Read these off the row that follows.
1) The first entry from the right?
2) The second entry from the left?
3) The second entry from the right?
4) The third entry from the right?
5) The entry just left of the centre entry?
[ 22, -20, -18,   8, -12,   6,  10,  24, -38]
1) -38
2) -20
3) 24
4) 10
5) 8

X = [[4, 6, 4, 3, 4, 5, 6, 4, 4, 2], [4, 5, 2, 4, 7, 3, 7, 5, 5, 6], [3, 3, 2, 6, 6, 5, 3, 5, 5, 5], [3, 5, 4, 3, 7, 5, 6, 5, 3, 6], [6, 7, 6, 3, 4, 3, 4, 5, 3, 3], [3, 6, 3, 2, 6, 6, 4, 5, 5, 4], [3, 3, 6, 4, 7, 3, 6, 3, 2, 5]]
The 1st entry in reading order is 4
The 3rd entry in reading order -> 4
The 5th entry in reading order: 4

[[-400, -127, -318, -359, 45, -406, -421, -351, -381, -337, -144, -292, -199], [-229, 285, -234, 272, -510, 294, -55, 122, -384, 455, -611, 131, 154], [-30, -243, -222, -370, -42, -313, -292, -204, -118, -339, 0, -231, -224], [-134, 530, -293, -112, -393, -149, -653, -131, -571, 151, -586, 29, -62], [-619, -678, -47, -137, 262, -172, 316, -329, -129, -374, 145, -318, -41], [-301, -520, -157, -140, 46, -154, 124, -179, 36, -253, 61, -282, -124], [-290, 318, -94, 195, -378, 183, -97, -17, -491, 322, -548, 137, 149], [-89, -464, -495, -428, 16, -378, -301, -122, 109, -472, 112, -424, -429], [-363, -330, -21, 163, -48, 107, 325, -29, 34, -21, -56, -119, -49], [212, -85, -33, 38, -334, 89, 26, 99, 132, 92, -144, 11, -83], [32, -565, -138, -322, 72, -308, -29, -152, 288, -451, 255, -335, -336], [445, 257, -106, -207, -339, -205, -514, 36, 108, -101, -145, -23, -368], [317, 138, -119, -216, -209, -234, -442, 17, 146, -229, -33, -95, -452], [122, 98, -608, -525, -288, -454, -850, -151, -251, -238, -280, -269, -344]]
Give the entry just right of -23.
A: -368
Give the entry just left of -101.
A: 108
Give the entry just right of 29.
A: -62
Give the entry just left of -207.
A: -106
Give the entry just left of the smallest entry.
A: -454
Give the entry just right of 11.
A: -83
The entry just right of -122 -> 109
The entry just right of the largest entry -> -293
Give the entry just right of the smallest entry.
A: -151
The entry just left of 325 -> 107
Give the entry just left of the largest entry.
A: -134
Give the entry just left of -429.
A: -424
The entry just left of -269 -> -280

grid =
 -5   27    7  -13  -22   40
 10  -12   31   28   16   -1
 -3  -29   -7    8   27  -36
  0    6   34   19    5   26
 -7   11  -37  -30  -15   -8
 -7   15   14   -6   -8   32
Indices start at 1.
The entry just left of the largest entry is -22
The bottom entry of the column that holds the largest entry: 32
Read off the entry directly above 34.
A: -7
The entry at row 3, column 2: -29
The entry just left of the smallest entry -> 11
Read off the top-left entry.
A: -5
Read off the entry in row 2 and column 1.
A: 10
Read off the entry in the top-right corner.
A: 40
The entry just right of 10 -> -12
Read off the entry just right of 0.
A: 6
Read off the entry in row 2 and column 3.
A: 31
The entry in row 3 and column 1 -> -3
Read off the entry directly below the smallest entry.
A: 14
The entry directly above 14 is -37

x = ((1.881, -10.551, -4.476, -9.859, -9.581, -14.398, -15.125, -0.862, 5.346, -15.526), (-5.660, -8.979, -13.518, 0.190, 1.194, -17.132, -6.653, 14.734, 3.228, -18.368))
What is the entry just right of the largest entry?
A: 3.228
The entry just left of the largest entry: -6.653
What is the entry just left of -15.526?
A: 5.346
The entry just right of 1.881: -10.551
What is the entry just left of 1.194?
A: 0.190
What is the entry just left of -17.132?
A: 1.194
The maximum: 14.734

Questions about the grid below.
1) The 1st entry in reading order?
2) The entry just left of 36.996?
3) The entry just left of the smallest entry?
4) The entry just right of the smallest entry?
5) The entry just left of the largest entry?
[[  80.944  -83.726   14.954  -96.996   69.504   14.914   58.903   87.694
    50.564  -63.232  -71.235]
 [ 130.982 -165.400  -60.706 -138.547   85.935  -30.163   36.996  178.534
   132.627  -86.748 -155.582]]
1) 80.944
2) -30.163
3) 130.982
4) -60.706
5) 36.996
